50 stands for zero in the data rows.
Here are some points:
[65, 43, 68, 54, 78, 36, 49, 31]
[66, 56, 64, 51, 82, 25, 37, 15]
[63, 60, 54, 51, 83, 36, 43, 26]
[45, 53, 66, 52, 56, 46, 48, 37]
[33, 43, 37, 43, 38, 68, 59, 55]
[55, 36, 55, 47, 37, 62, 45, 56]
[46, 30, 38, 59, 25, 71, 57, 70]
[68, 50, 57, 50, 64, 49, 42, 43]
[42, 51, 14, 59, 08, 63, 66, 77]
[59, 54, 79, 53, 84, 24, 38, 14]
[34, 67, 59, 49, 47, 57, 64, 48]
[53, 50, 39, 62, 48, 49, 50, 56]
[45, 56, 50, 52, 70, 43, 48, 38]
[41, 40, 63, 56, 42, 52, 44, 49]
[72, 64, 55, 52, 99, 39, 43, 29]
[53, 93, 65, 57, 67, 52, 52, 54]
[32, 40, 33, 47, 21, 79, 60, 67]
[45, 57, 42, 46, 44, 46, 56, 60]
Here are 10 more points, each followed by its number:
[75, 54, 69, 54, 83, 40, 35, 30] 0
[40, 73, 63, 51, 51, 52, 64, 44] 1
[39, 36, 34, 50, 18, 71, 37, 70] 2
[35, 42, 41, 42, 17, 62, 67, 70] 3
[59, 42, 59, 57, 80, 52, 32, 31] 4
[28, 50, 46, 61, 02, 74, 57, 80] 5
[60, 39, 56, 47, 88, 36, 34, 19] 6
[62, 39, 65, 56, 78, 54, 29, 30] 7
[46, 55, 73, 46, 52, 49, 42, 46] 8
[56, 59, 80, 45, 67, 39, 36, 32] 9
Which of these numbered points is nearest to each point below, ignoring the direction in which the first points spread most? Its number follows each.
[66, 50, 52, 52, 97, 15, 36, 03] > 6
[66, 61, 52, 54, 62, 45, 45, 49] > 0
[63, 42, 47, 57, 88, 38, 35, 17] > 6
[52, 56, 47, 36, 53, 49, 56, 42] > 3
[33, 40, 35, 38, 14, 65, 64, 74] > 3
[59, 73, 75, 55, 52, 50, 56, 61] > 5
[55, 56, 41, 53, 32, 50, 50, 66] > 0
[41, 34, 37, 55, 33, 73, 43, 68] > 4
[48, 38, 49, 62, 45, 66, 39, 57] > 4
[50, 55, 71, 47, 83, 28, 54, 41] > 3
[44, 50, 58, 48, 58, 43, 52, 46] > 3
[47, 49, 44, 47, 55, 45, 58, 49] > 3
[42, 52, 31, 29, 20, 73, 68, 67] > 3
[42, 53, 35, 29, 23, 67, 64, 69] > 3
